A single turn carries every row of the set below to another of its rows. Some are shown first; where does it send the rows asked next?
P: [-21 -10  15 -13   5  -4  -1  -2  -8   7   0  -7  -1   4]
N: [ -3 -12   3  -8   1  -7  19  15 -10 -17   5  -3   0  12]
S: [ -7 -13  -6  10 -14  -9   4   0  10   8 -15   6   2   2]
D: [-14  -7   2 -13  14   2  -3   4   2  19   3  -2  -8   4]
A: [ -7 -18   3  -9   1  -7  17  22  -1  -8   4  -3   3  10]
G: [ -2  -6  -6  -3 -14 -11  -1   7  -2  20   2  -1  -6  29]
W: [ -2 -12  -7  -4   7  -3  15  25   3  -3   6  -2  -3  10]
H: [  9   3  -2   1 -12 -11  21 -11  -7   5 -11   2 -12  13]
E: [ -7   4  -7  -9  17   4  -2  -4 -10   6   8   3 -13   5]
L: [ -9  -8   3   3 -18 -14  -4   5  -9  10  -3  -9  -2  28]
C: [  9 -17   7   0   1   3  -5 -15   3  -8   0  -8  -1  -2]
K: [  1   2  -9  17  -7  -7  12   0   4  11 -13  -3 -12   8]
Q: [-14   0   6  -8   8  -2  -1 -11 -19  -7   4  -1  -7   4]
X: [ 16 -14   6  -4   6   6   1 -10   8   6   0 -12  -8   3]
F: [ -7  -4  -6   6 -17 -12  -6  -1 -16  -2   2   1  -2  24]
U: [ 16 -13   2  -6   5   6  -1 -16   4  -3   4  -5  -5   0]
J: [  8 -17  11   1   3   4  -2  -9   7   1  -3 -16  -3   0]
Z: [  1  -2 -15   1 -12  -9  -6   1  -9   8   7   8  -5  26]
B: [  2  -6  -7  -4   7  -3  19  18  -6 -12   7  -1  -6  12]
T: [  0 -11   1  -6 -20 -14  13 -11  -1   2 -10  11   3   7]

D turns into P
W turns into A
Z turns into G
Now these:
S turns into T
X turns into J

A single turn carries every row of the set below to another of its rows. Some are shown first; where does it send the rows asked next?
Nuzot: [ 16   5 -11   3  17   4  -2 -17 -20   7  -8  10   3  -1  -4  -3   1   3
  -3 -15   0 -14  -1   3  12 -17   9  -6  -8   8]
kav: [  8   3 -12  -1  -4   6   6 -14 -10   2  -3  10  14  -3  -2  -1 -10  17
  -4  -6   1  -7  -8   9   9   7  -1  -7 -26  -8]
zal: [ 16   2   0   6   6  -5  -2   5 -14  -6 -11   7  -1 -11   5  16  -9   6
  -4  13   8  -8  -7   7 -11  -5  -5   5  11   5]
bub: [ -7 -10  -2   5  -6  15   0 -16 -12 -10   4   5 -13   2  -2   3   6  -5
   2  -1  15   1   3  -5  -1   0  11   1  11  -8]
nuf: [ -9   4  -7  10   4 -18   0   1   8 -17  -3  -7   9 -14  -2  -1   4  -3
   1  23   0  -8   8  -3   5  -7   8  -1 -13 -11]
zol: [  1  -4 -14   9   5   3   2 -13   7  -1 -13  23  -8   1  -7   5  -2  -2
   2  -8   7  -2  18 -12   9  -2  -8  -1  -4  10]
Pobe: [  5   3 -10  -2   7  -1  -5   7   6   8  -8   4 -27  -5  15   1  -4  -6
   5   3 -22  -1 -14  -1   3  -7  -3  11 -11   2]
fezi: [ -7  14   0  -1  12  -9  -5  -1 -15   1   5   6  -3  12   5   0   1   7
  -4   7  22   5  13   2  -3   0   0  10  -5  -8]
Bubo: [  2  16 -12   4   5 -22   7 -14   5 -15   0   4 -11  -6   3 -19  11   4
   6  -2   1  -4  11  -5   1 -11  -6  -1  -8   6]
turid: [ 13   0  -4   5   0   6  10 -16 -14   3   8   3  -9  -4   6 -22   4  -5
  -3  20 -10 -10   1  -1  17 -15  10   1  -7   7]
fel: [  2  -7  -1  -8   0 -12  -9  -4 -13   2  -2  -4   4 -10 -16  -2  26 -19
   3   6  -5  -8  -8  -9  -3  -8  -3   7   6  -3]
kuf: [ 12 -10 -11  10  -9  -5  12   0   5   5   1  10 -14   2   3   5  -7   1
  -4 -15   9  -6  -6   1   3  10  -1  -8 -20   9]
ridu: [  2   6   2 -20  12  -7  -2 -19 -13   4 -11  15  -3   0  -8  -7   0   2
 -11   6  -2  13 -14 -14   3  -5   9 -12  -5   3]
dun: [ -4   8  -8 -16   0  -4  -7 -17  -9   2 -10   6  23 -11 -15  -4   8   3
  -1   8 -10  -1  -7  -3   3  -1 -11   0 -10 -11]
fas: [  4  -2  -8  -1 -10 -10 -10   5 -19  17 -11 -13  -4   0   4   9  15   3
  -3  -1  -4  11 -15 -17   7  -6  -2  11  -7  -4]
lekev: [  4 -18  -1   0  -7  -9  -2   3  -2  11   8   0 -22   4  -3   1  12 -21
   1  -4  10  -2  -5 -10  -2   3   6   0  -2   4]
Nikir: [ 17  -1  -8  -1  -1  -1 -18  -1 -12  -1 -17 -10  -6 -11 -10   1   4  -5
 -11   5 -17  -1  -5  -2  17   0 -14   8 -15  -9]
diba: [  3   2 -10  -8   7   6  -3 -12  12  -7   0 -14  -2  -9  -9  -5 -12 -12
  -5  -3  -7  -3   1   9  12   3  -9  -5 -18 -14]
Pep: [  3   4   6   7   1  -4  14  -8 -11 -17  -9   5   2  -7 -14   1  17  -5
 -15   2   1   0 -15  -9  -4   1   1  -1  12  10]
bim: [-17   4 -11   6   1 -20   5   2  -9  -1  -2  -6  11  -7  12  -1 -11   7
 -11   7   4   9  -5   3  -4  -8   5  -6  -7 -17]
Bivuk: [  2  -2 -10  11   8  -9  12  16 -18  10  -6   6  -4  -5  16   0 -11   3
 -13   2 -12   2 -16   4  -1  -6  -6   7  -8  -4]
Ded: [  0  -9  -7   1  11   3  24   2   7  -2  14 -11  11  -1  -2  -1  -5  -7
   3   0  11  -7  -3  -2   6   1   1  -5 -17  -9]
kores: [ -1   9  -4  -7  -8   3   1 -14   6  15  -9   4  -7  -4   8   4 -13  -7
 -13  15  -9   6  -9  -1   3  -8  -1  -1   9  15]
Sib: [ -3  10  -5   5   5   4  -8   0  10   0   3 -11 -11  -1   3  -1  12 -14
   4  14 -12 -14   2   2  13  -9  14  14 -14  -3]
Fasap: [  1 -12 -10   0  -1 -16  17   8   0   5   0  -8   3  -5   8   8   7   5
  12   0  11   5 -15 -22  -4  -5   0  -2  -8  -2]

fezi turns into turid
lekev turns into kav
Now these:
Fasap turns into diba
bub turns into Nuzot
nuf turns into Pobe

